In the rows, 128 means zero.
Rotation paths and how fast each direction turns (degrees a step)
Each turn is a multiple of 5 degrees from 10 to 175, or 0.
Each row of a path follows its step; steps can be skipped.
path 1
step 0: [148 113 128 122 127 128 131 121 138 132 128 138 135 121 142 128 138 131
 129 129 135 141 128 132 137 119 130 134 121 113 120 129 123 131 124 126
 125 132 117 146 132 136 120 122 145 123]
step 1: [140 135 129 124 142 135 134 124 120 127 135 120 135 114 118 130 134 127
 134 137 133 150 136 124 135 130 120 119 119 110 120 123 120 123 123 129
 128 131 136 122 126 141 127 141 123 117]
step 4: [117 127 128 130 119 124 133 134 127 134 133 130 120 129 121 141 130 114
 123 115 137 138 125 140 139 119 139 136 141 114 144 126 133 125 132 139
 130 136 137 133 117 128 137 130 121 114]
step 15: [127 115 143 151 111 125 140 130 132 135 134 125 125 125 131 128 137 122
 116 127 124 130 118 129 133 123 123 123 124 127 136 125 123 128 108 138
 115 121 136 137 127 129 136 130 132 114]
step 16: [130 121 143 126 132 128 120 130 121 128 139 133 134 115 138 117 138 118
 134 122 117 136 140 128 140 120 141 129 120 138 132 125 127 120 127 133
 116 120 115 135 113 125 124 141 129 118]
step 18: [137 115 127 111 121 124 136 133 125 132 117 133 146 127 132 130 114 126
 133 130 132 129 131 126 147 131 133 136 134 125 107 125 127 130 118 131
 128 138 131 133 130 135 130 113 141 115]
step 23: [128 106 123 113 125 129 132 115 133 120 127 129 119 131 132 127 139 120
 116 130 117 122 126 121 135 114 143 126 126 133 138 120 113 121 136 135
 130 134 120 132 126 131 134 118 114 120]
[130 131 125 132 124 128 131 127 124 129 126 126 130 128 130 127 129 132
 130 132 126 128 127 130 131 126 131 125 128 127 129 128 130 124 128 130
 124 127 132 127 128 126 126 128 127 134] | 60
[128 128 125 130 129 130 128 128 129 126 127 126 127 130 130 125 125 128
 124 125 126 126 124 125 129 126 128 134 130 125 133 126 132 125 126 122
 129 127 128 130 130 129 132 131 126 129] | 45
[129 127 127 126 123 126 128 124 126 131 129 125 128 130 126 130 128 128
 127 129 127 129 131 127 128 132 125 127 125 123 124 128 129 128 125 121
 128 128 127 125 132 125 125 130 126 127] | 60
[127 129 124 128 129 128 126 128 131 134 134 129 133 133 129 128 125 129
 127 130 129 128 123 129 127 126 129 127 129 126 125 126 131 132 126 130
 130 128 127 129 126 129 128 128 130 129] | 100
[126 128 122 132 127 125 129 131 130 126 128 130 130 127 129 125 127 126
 127 129 124 132 128 126 126 130 127 126 125 130 130 126 127 127 124 130
 131 124 126 126 129 123 128 124 125 125] | 85
path 2
step 0: [127 139 124 119 123 132 130 141 131 125 135 125 133 119 117 128 121 124
 129 131 129 114 133 130 115 116 137 125 142 141 134 140 138 125 126 125
 159 128 137 126 132 132 119 127 129 127]
step 7: [131 132 118 124 110 116 120 123 119 126 123 128 135 141 131 139 128 127
 118 135 125 138 126 125 136 128 130 129 133 128 119 125 135 138 130 129
 140 104 138 146 122 129 129 120 127 142]
step 13: [119 132 136 116 131 126 122 131 116 140 127 146 123 118 130 128 114 128
 119 133 132 115 137 135 130 116 129 137 125 135 139 127 151 128 137 131
 132 123 129 123 121 121 132 121 114 117]
step 14: [113 128 134 119 124 128 142 115 125 134 122 129 136 124 121 137 128 128
 128 122 120 107 119 120 121 128 117 128 129 107 120 129 121 128 132 131
 133 121 133 140 121 130 130 130 124 106]
step 16: [137 120 132 143 126 137 128 128 144 130 125 135 123 134 130 119 139 141
 122 137 118 123 142 130 136 133 128 136 134 150 142 121 130 125 141 115
 127 117 126 128 122 135 129 120 121 128]
step 20: [131 133 132 126 123 134 137 117 118 122 141 138 131 135 134 127 145 121
 129 140 116 134 133 131 130 128 129 138 119 122 149 119 130 132 129 138
 141 127 123 148 129 130 124 116 129 139]
step 21: [135 122 142 130 132 129 123 118 118 126 116 115 134 132 124 123 115 131
 117 122 124 126 139 142 136 140 118 130 122 118 143 134 130 122 132 127
 132 116 113 119 125 133 130 120 147 124]
[129 127 130 129 126 131 134 130 130 133 130 129 131 124 125 128 131 132
 133 126 128 125 126 131 126 127 129 131 130 127 130 126 128 127 128 125
 129 125 131 128 128 125 127 133 130 129] | 130
[128 125 128 129 126 131 126 126 128 130 131 130 128 130 127 131 130 124
 132 125 130 126 131 130 127 130 128 124 122 126 129 131 122 130 127 131
 131 129 127 128 128 131 124 130 126 126] | 120
[131 127 129 125 131 131 130 127 125 127 128 127 127 125 131 128 126 125
 127 130 126 127 132 133 125 130 130 130 132 131 128 133 126 128 130 130
 128 124 127 125 125 126 124 126 127 131] | 85
[131 128 129 127 128 129 123 130 131 126 128 130 128 130 128 130 124 128
 128 128 132 124 126 124 127 127 128 124 134 123 129 127 128 131 128 126
 129 128 128 128 126 124 125 130 126 134] | 10
path 3
step 1: [125 124 133 119 135 130 128 127 126 133 128 145 119 130 141 135 133 119
 134 103 118 137 135 135 120 125 126 128 116 132 140 126 136 127 125 126
 121 113 132 123 136 132 122 130 137 133]
step 3: [123 119 141 119 136 139 124 147 125 120 143 130 128 135 124 132 129 139
 138 127 130 128 126 145 125 121 117 120 121 117 126 123 127 130 148 124
 127 129 142 128 130 131 136 128 127 128]
step 4: [129 105 138 125 128 135 133 130 126 130 129 120 115 115 131 125 134 123
 144 119 120 134 128 117 119 125 121 141 112 128 133 122 135 117 127 125
 129 124 132 136 117 127 122 123 134 127]
step 11: [140 130 131 126 125 136 131 132 107 120 128 123 129 124 124 141 125 123
 132 131 121 133 130 122 120 129 129 130 120 130 137 123 118 128 139 135
 120 130 133 126 113 106 148 123 125 128]
step 19: [131 117 127 115 135 128 117 135 116 108 134 131 114 123 132 127 131 115
 137 129 136 126 124 136 122 128 125 124 122 128 129 132 126 124 128 132
 129 113 149 117 138 129 134 132 126 127]
step 21: [133 116 135 118 127 133 125 135 123 146 149 136 113 129 128 118 126 131
 128 129 132 124 138 134 127 128 137 122 125 126 135 119 129 122 133 116
 140 130 137 131 125 122 115 127 136 117]
step 23: [118 124 135 123 109 128 130 138 116 137 135 118 122 115 119 140 128 118
 120 119 120 124 120 124 123 131 125 134 122 124 124 131 117 133 139 122
 126 125 141 124 115 119 137 123 132 122]
[127 130 131 127 134 122 129 130 125 127 130 126 131 127 127 128 132 128
 127 126 130 131 124 128 130 126 125 127 128 124 129 133 124 125 127 128
 131 127 128 129 129 128 124 129 127 131] | 65
[129 130 128 129 126 125 126 130 127 131 121 125 127 126 131 128 130 126
 131 131 123 127 128 133 129 124 129 131 128 128 130 126 123 127 125 130
 128 126 130 128 127 129 130 130 128 128] | 120
[128 129 127 131 129 129 131 126 123 128 126 130 129 127 124 132 127 129
 128 130 126 128 135 126 128 129 126 131 129 129 127 131 125 126 130 129
 132 130 131 133 132 132 129 126 130 126] | 20
[129 127 130 130 125 126 124 127 127 130 130 124 130 124 126 127 126 129
 126 126 128 124 130 127 126 132 134 130 130 126 130 131 125 129 128 126
 129 128 126 127 130 123 128 131 125 123] | 25
[131 127 125 125 127 133 128 126 130 126 128 124 134 125 125 128 133 129
 129 129 127 131 127 130 129 132 129 131 126 128 129 127 128 125 124 130
 127 130 126 131 128 124 127 125 129 131] | 160
path 4
step 4: [137 134 127 119 128 120 143 117 136 129 130 128 118 128 133 122 127 117
 131 122 124 134 127 149 128 138 125 117 139 125 141 114 150 125 132 133
 121 133 126 124 125 118 122 137 124 117]
step 8: [132 129 131 128 145 125 123 123 129 135 132 134 132 131 139 126 113 122
 125 118 129 114 123 137 133 136 124 111 112 122 136 145 126 136 129 120
 136 129 142 131 120 131 129 128 131 109]
step 9: [127 123 119 135 151 128 117 127 131 129 128 135 123 136 115 124 136 127
 129 127 139 137 121 129 118 136 122 132 144 130 110 114 131 137 124 128
 126 136 118 125 137 125 123 144 133 124]
step 10: [129 138 127 130 133 128 129 146 130 126 135 129 125 119 132 128 135 139
 121 143 113 133 145 134 136 127 117 126 121 124 137 126 132 128 148 142
 144 133 127 123 116 130 135 135 125 129]
step 21: [128 128 122 137 139 130 126 129 125 132 126 125 123 134 122 123 133 119
 135 129 118 129 149 130 141 123 126 135 133 128 130 132 125 126 118 129
 129 131 136 123 116 122 137 153 103 116]
step 22: [142 133 142 124 128 122 132 122 134 138 140 123 125 144 117 130 123 130
 115 133 130 119 122 152 119 132 122 118 120 126 130 120 124 129 134 142
 133 126 114 126 125 123 115 130 134 125]
step 25: [130 132 126 128 108 141 119 141 140 128 125 127 129 127 128 123 144 131
 120 124 116 120 122 142 127 129 126 116 131 127 137 139 124 134 140 129
 132 137 122 122 117 113 127 128 121 111]
[128 132 124 128 126 132 125 127 129 129 127 127 132 132 129 130 131 132
 131 128 128 133 126 126 124 131 125 130 128 128 129 127 125 124 127 125
 130 127 129 126 128 126 129 127 124 126] | 160
[127 128 129 126 131 127 128 128 128 126 129 127 130 128 131 132 127 126
 125 122 132 127 125 124 131 128 131 132 126 128 127 130 125 126 131 127
 128 129 134 124 132 130 127 127 128 124] | 120
[129 127 127 128 132 128 126 130 128 126 128 127 130 126 134 128 132 128
 133 127 128 127 128 126 128 129 126 129 129 134 122 127 127 128 125 134
 129 128 129 130 126 128 129 128 133 130] | 100
[134 129 129 129 128 129 127 128 129 133 128 127 126 127 133 130 127 125
 131 128 128 127 128 133 126 128 131 130 123 127 130 126 130 126 125 129
 129 129 127 125 128 129 126 122 127 132] | 95
[130 130 129 126 130 130 128 128 127 131 127 131 130 125 123 127 124 132
 126 128 130 126 124 124 128 127 131 127 127 128 126 120 123 127 128 130
 131 126 126 128 127 127 125 128 128 130] | 170
[130 131 129 125 129 128 130 123 130 127 128 129 129 126 123 127 128 123
 131 127 128 129 128 129 125 126 125 134 127 132 123 125 132 129 130 127
 124 128 128 129 129 129 127 130 124 128] | 145
path 5
step 0: [131 130 125 141 140 133 141 126 144 121 127 141 123 119 135 133 132 123
 128 127 117 123 128 121 119 125 113 118 132 122 125 125 133 118 140 134
 136 113 117 135 114 130 132 113 134 133]
step 1: [118 126 117 127 129 120 130 118 115 131 122 124 128 137 128 118 125 134
 122 115 124 119 145 123 140 112 138 125 128 126 111 121 114 132 128 142
 137 134 121 134 122 134 119 122 131 125]
step 7: [134 121 114 137 126 121 126 138 128 130 121 142 124 134 145 134 128 117
 112 130 134 125 129 136 134 123 127 137 118 130 125 113 139 137 132 118
 119 121 128 128 144 118 134 118 134 116]
step 11: [145 122 136 134 122 130 143 123 130 130 119 138 132 125 140 122 122 118
 120 143 137 114 139 121 126 125 132 134 136 126 123 134 136 126 131 135
 131 125 129 112 126 120 135 112 124 115]
step 12: [131 143 127 135 134 113 133 118 129 128 132 124 129 132 121 129 142 131
 131 129 145 141 139 127 118 109 132 128 125 137 116 137 123 124 116 140
 125 115 119 133 122 125 121 135 131 125]
step 14: [128 128 126 112 122 136  99 132 124 126 127 112 133 119 121 128 132 135
 130 127 126 127 123 133 122 132 120 132 116 134 135 119 134 126 130 138
 117 118 138 113 141 124 131 126 124 121]
step 18: [128 127 121 110 127 133 116 125 118 120 137 125 133 127 131 128 130 129
 108 131 149 116 133 135 126 123 131 137 120 120 132 115 137 121 129 131
 134 131 124 136 135 130 147 137 121 127]
[126 132 127 122 128 126 127 130 129 130 130 124 128 129 127 130 131 127
 131 131 125 125 127 132 126 126 126 131 128 124 131 128 135 131 126 127
 127 131 131 129 128 129 128 127 128 131] | 70
[132 128 126 127 130 123 125 128 129 125 126 127 129 129 134 132 128 125
 128 131 128 129 127 124 128 128 127 132 129 127 131 128 126 126 126 123
 129 128 128 124 127 124 128 128 124 126] | 90
[129 131 131 123 132 130 129 128 124 126 129 125 127 126 133 130 132 131
 128 123 131 132 128 127 132 128 126 130 121 126 126 130 128 127 128 129
 129 127 129 126 126 129 130 128 128 127] | 175
[130 132 127 127 129 130 126 131 123 128 126 131 128 124 126 126 126 125
 131 128 129 128 127 127 126 131 132 128 128 127 126 125 127 132 125 131
 131 130 127 124 125 130 127 123 125 129] | 140
[127 129 129 130 127 133 127 129 126 124 125 125 124 131 130 131 124 127
 126 129 130 127 128 129 133 124 128 130 134 129 126 129 128 131 126 128
 128 132 132 127 130 127 127 125 133 128] | 175
